Rows are one point carried round by a steady rotation, each followed by how many steps it has turned.
The counts run from 0 to 220.
 19 -22  33  -3  18 -26 -21  -9  -3  12  -6  15  48  11  11   4  10  -7  15  34  16  -7   7  -8  26   7  10  12   1  -8  17 -21  -7  23 -11  -5  20 -20  23  33 -18 -11 -19  14 -18   2 -16 -31 -47  24  -7   4  14 -11   6   4  29 -> 20
 12  -2   3  29  -3 -26 -40 -15  18  15  16  -5   6   7  35  -9  22  11  -1 -14 -21   5  17  19 -14  16  20  28 -14   7   5 -22  -2  41   8   7 -15 -52   9 -10  16  -5  10 -24  17  -1 -31 -33 -14  -2  19  21   9  25 -15  12 -32 -> 218
-40  -5  23  22   6  -6   0  35   8  -9  21  -6  28   0   5  13  29  10   1  -3  26  22 -37 -27  -8 -33 -17 -19 -38   1 -17   9 -20  20  -6   4  -9  -3   3  26   7 -14  29  21   0  13  14  24 -41  11   1   4  14  -8  17 -24  31 -> 73
  9 -16 -21  14  11 -30 -35  23   8 -13  17  -9   4  35  12 -12   6  18  -1 -18  -2   0 -30 -22  -1 -38   8   7  -7  27  41 -29  -9  19 -12   8   0 -23  -6   5  14 -22  27 -16   3  29  -9 -18  -3  32  20  29  25  10  14  -8   7 -> 144
  0   0   6 -29   6  -6   6 -26   5  38  22 -10  18 -15 -18   6   4 -18 -17  -5  62 -15  -6 -28  11   8 -29 -18 -34  16   2  13  11 -14   5 -12 -41 -21  17  31 -19  14  34 -19  13  21 -10 -10   5  25  17  -9  21 -12  -1  -2  16 -> 80
 -8  -2 -13  -8   4  -1 -28  22  15  -6 -34 -17  -5 -27 -28 -17 -18 -10 -31  -4 -39 -26  46  -1  -2   6  -5  -7  -3 -25  -3   7  -6  16  -6  -5  -7 -17 -15 -10 -11 -30  35  11  -3  -7 -25  30  15   5   1 -14 -17  -5 -46  -1  -5 -> 96
  8  17   7  13 -17   9 -17   3 -32   1  16   4 -42 -39  -3 -10  -7  34 -17  -4  -7 -13 -27  13   5  37 -31  12 -13  26 -29 -19  11 -19 -31  22  23   1  -5 -17  -9   2   0 -29 -25  -4  -3   4 -33 -27   7 -15 -28  21 -26   6   1 -> 32
-36  -7   5  -9 -12  17  18  26 -41  25   5   6   7  28  26 -12  15  10  42  -2 -11  28 -15 -19 -10  19   3   0   3  -4   2  -6 -40   2  23  -9   9  12   0  22   8  19   0   8  -9   9  27   5  -2 -24 -21 -19   5 -37 -19  46  31 -> 3
 25  -4  22 -18 -20   5   8  -6 -36  35  20  25  17  24  29 -31  11 -13 -18  26  -5 -14  31 -15  -4  40   9  18   3  -4   6  -8  39  -7  10  -3  15 -14  21  26 -10   5 -33  13 -19  -7 -23 -37 -20  22   7 -31  18   9  -4  12   3 -> 29
 25 -20 -12  16  16  -4  19  10 -22  12  20  16   1  13 -23  -4 -34   4  28 -17  21  -2 -45 -23 -19  -5 -37  -6  15  -7  22  13  14 -31  -8   8  -7  29 -22  26   1  29   1  -3   9  13  12 -21   5  -2  -9  -2  37  -7  29 -27   7 -> 53
-23 -23  27  -5  15  26  14  22  22  34  -5  -6  10  -3   6 -10  -8 -18   5   1 -25   9 -10  16  22  24   0 -16  16 -11  27  29 -29   6  35   5 -38   9 -23  10  -9 -14   7  -4   1 -10   7  -4  40 -11  -3 -20   4  -3 -28  49  13 -> 77
 15  16 -40   4  21 -16 -33  11  33  11 -12 -18 -16 -24  -6   7 -29  -2 -27   7  -9 -14  20   1  -7  -4  13  14  -8  -8 -11 -16 -36  27 -21 -12  -5 -47  -1 -20  -5 -16  24  -6   7  12 -12  29   5  -6   5   2 -10 -20 -49  14 -22 -> 15
 42  19  -9  15   3  15  -7 -11   3 -32 -17 -26 -28 -24 -27  14   1  20  -8  -3  -6  -5  -5  19  19   3   9  -1  -5 -11 -40  -1  17  -7 -29  -6  34   5  10 -39 -21 -17 -11   1  -4  -8   3  10 -50  -7 -12   4 -33   9  12 -25  -9 -> 41
 13 -14  34   1  24 -35  17 -23  24  -3  -5  -5  53  18  25  16   8 -12  21  39  16   4   7   4  -6 -21  26  26  15 -21  19  -9 -19  29   2   8  -7 -16  16  14  15  17 -27  19  -6  -4   1 -16 -11  -1 -13  26  20 -14   2   0  -4 -> 199
 32   1 -15   3   6  -5 -15   0   0 -11 -23 -32 -43 -14 -19   6   9   5  14 -11 -18  -7 -11 -19  12 -14  11  16  11  -2 -16  16  12   3   2   6  11   7   7 -30 -18   0 -13   7 -21  11  28  28 -22  13 -73  15 -11 -24   1 -15 -10 -> 122
 -3  -2  12 -11 -14  -8 -31  13 -26   4 -21   6 -26 -34 -18 -29 -15  10  11 -10 -33  -9  -6  -8 -12  43 -48   0   9   5   0  12   5  10  -8  20   8   4 -31 -13 -12  16  24   5 -15   4 -16   2  11 -23 -24 -30 -17  -5 -32  12   6 -> 104
  3 -12  44   9  13 -33   8 -27   9 -43  -6  -3  28  30  11  -9   9  17  26   6 -35   4  19  15 -16   5  33  14  25 -10  26  -3   5   1  16  10  14 -13 -12  -3  22  21 -21   0  -4 -14 -24 -20   9   0  -9  40  11  -1  10 -29 -18 -> 118
 -8   8  19  -6 -13 -13  54 -41  -3  -5 -13  15  30 -17  -9   4   3 -20  -1  24  39  -7  19 -27  -2 -15 -18 -10 -18  -9 -42  17  17  -3   2   1  -2  11  31  23   6  28 -17  44 -15 -11  -1  17   2  -5  -5 -16   7  -7  26 -22  13 -> 180
-10   1   0 -29   5 -25 -12 -15 -24 -10   7   8  12  33  42  -5  50   3  15  -8   4  12 -10 -11  17  11  31  12  -5  40  29 -47 -24  -5  -3 -15  31 -23  34  13   7   7 -13 -12 -23  12  -1  -8  -1  -4   9   3   5 -18  -3  31  39 -> 11
 24  12  22 -29 -30  -2  -4 -38 -29 -33  -5   6 -30  -9  18 -20   4   9  18  31 -16  -6  19  19 -12  25  -1  33   8   5   4  -9  21  -2 -23  16  24  -4  14 -23  -9  24 -11 -22 -29  -8   0 -38  -3  -2   2  -4   8  23 -10   6  28 -> 111
  1   4  25  -6 -14  16   6   9   0  42  33 -14  12   7  49 -34  15  -8  -8  15  -9   1  19 -11 -16  18  13  31   7   3  19   0  12  22  43   8 -30 -26  11  16   9   9 -20 -21 -13  -1  -1 -40   0  20 -32 -11  22  -3 -30  42 -15 -> 209
-34  16  17  24 -15  11   6  13   7   3  37 -21 -23  15  44 -21  34  22 -25 -16 -22  12   0   8 -21 -10   9  19 -14  12  11   2  -5  11  24  21 -23 -31   1 -12  26  -2   4 -37   8 -14   3 -13   8  -5   8  18  19  18 -15   5 -22 -> 137
 32  15 -36  13  39   9  -1 -27  31  19   4 -26 -10  -8   1  27  13 -11   5 -12  37  15 -25  30  44   3  26  10   6  19 -10   0  -1 -10  14 -10 -19 -12  15  -9 -11 -15 -24 -29  18  -3  24  -6  -8  -6   6  16  -5  -8   9  10 -22 -> 140
 -8  22 -20  -3   0 -14   4 -27 -14  10  -2  -6 -26 -23 -38 -10 -25   9   6  -9   4   2  -2 -10 -45  15 -37   5  -3   7 -20  17   6 -13   7  12 -26  -6 -18  -9  11  48  22  -5  15  21   5   9  30 -35  -7   2  -8 -25 -19  -7 -23 -> 186
 25 -16 -10 -28   9 -15  -6  15  36  -7 -24 -32  -7   5 -11   2  -3 -35 -17  -5  23 -15 -12  -7  22 -40  23 -10   6  -2  45  12 -17 -13 -10  -7  -7   3   6  -4 -26 -20  17 -14 -11   9  16  -6  33  51 -16   7  16   3  -2   6  26 -> 70
 29   9  13  11   8  -1 -33 -28  -9 -29   2 -26 -25 -27 -12  -1  34  15  10  -5  -8  10  11  27  11  18   4  11 -12 -11 -40   6  36   5 -14   4   8 -15  14 -34 -22  -9  -8 -20  -5 -12  -8 -15 -42  -4  -7  25 -15  18  17 -26 -18 -> 40
-38  13  -2  -4 -21  22   7  24 -32   5  12  23  -8   6  30  -1  30  -4  -6   4   3  24 -16 -23  14   5  -2  -9 -28  29 -11 -30 -15  -7   3  -7  27   0  14  18   5  -8   3   9  -1  -3  11  24  -5 -15  31 -25   0  -4   1  37  43 -> 83
 16  -3  46   4   4 -23   6 -12  22 -43  -1 -18  19   6  18 -11   5  20  17  31 -14   6  26  28 -21 -13  24  29  11 -34   9   5   4   6 -15  18   7 -18  -2 -23   2  19 -11 -11 -13 -28  -4 -34 -11  11  11  28   9   4   1 -28  -5 -> 119
 11 -12  -6  28  20 -22  31   2   9  -8  -6  17  39  13   2   6 -45  10   6  13  -8 -20 -42 -16 -11 -45 -18   3  37  11  17  -2 -13   2 -12  26  17  20 -32  10  19  20  -8  34   0   4   8  11  -1 -10 -16  27  26 -12   7 -29  -2 -> 125
  5  -9  -4  18  -1   8  25  30 -24  -4  38  -3   5  19  -9 -25 -25  16  11  -7   3  -4 -16 -24 -56  -7 -28  11  -8 -28   6  27   8 -30   7   4 -14  12 -19  11  27  29  17   1  28  12   7 -12  -3   6  -7   2  33  -7  17 -36  -6 -> 54
 27  12 -13  -7  16  26  38 -21   6  -6   5 -23 -12  -9  -3  16 -21 -10   2   7  42   8 -26  40  17  -5  11   2  10   5   2  14  -6 -48 -13  -4   2  23   9 -14 -11  16 -18 -37   7   1  37 -26  13  -4  23  -4   8   1  17   8  10 -> 60
-30  28  -2 -21  28  20  23 -20  13  16  33 -24   3  -3 -22  13  13 -11 -40 -20  42  -1  12  -2   7  22   6 -18 -26   9 -18   4  -3 -29   9 -19 -23 -32  11  11   9  22  -9 -24   9  -3  -2  21   7  -6  -1   0 -13 -36 -23  -2 -20 -> 8
 25  13 -55  -8  29  15   5  -8  -9  27  25  -6 -14  -4  -1  20  -7   1 -13 -19  47  -8 -42  -1  25  16  -9  -1  -9  33 -13 -30   6 -27 -15  -4  12  -5   3   7   0  12 -18 -16   5  22   7   9 -30 -13  -3 -10 -13 -23 -14  12 -10 -> 213
 17  -3  -3   8  15   3   5  24   1 -29 -26 -30 -19  -2 -34  16  -4  14  -5 -18 -20  -8 -38 -13  22 -27  -7 -16  20  15  -6  17   0  -7  -5  14  18  16 -21 -31  -7  -4 -16   9 -26  -1  26  55 -17  -3 -53  21 -14 -29   3 -10  -7 -> 123
  4   3  -5  14  17 -37  16 -28   1 -24 -13   7  32  42  -3 -10   2   4   8 -18 -38  -9  19   5 -18 -20  30   1  31  18  25 -21   8  -1  13   6  23 -10  -6  -2  29  26 -23  17   4  -4 -14  -1  37 -16  -1  31   4  -9   7 -14 -31 -> 117
 47  -3 -50  14  13 -11 -16  11  -6 -19 -25   3 -17   7 -31  -1 -27   0  13 -21 -29 -11 -20  -1  14 -23   4  -4  30  15   5 -13   4  -2 -20   0  31  15 -23 -22  -6  -9 -23  29   6   2  -3  23   1  -9 -15  11  -3   1  22 -18 -11 -> 43
 25   7 -42 -16  21   9  13  -9  -5  -6   8 -19 -29  17  -5   7 -20 -12   9  -1  42  -5 -28  10   0 -17  -8  14  10   3  18   4  -9 -44  -9 -11  13  21  13  -9 -15  18  -7 -30  18   9  40 -13  24  14  16   3  24  -3  24  -3  16 -> 61
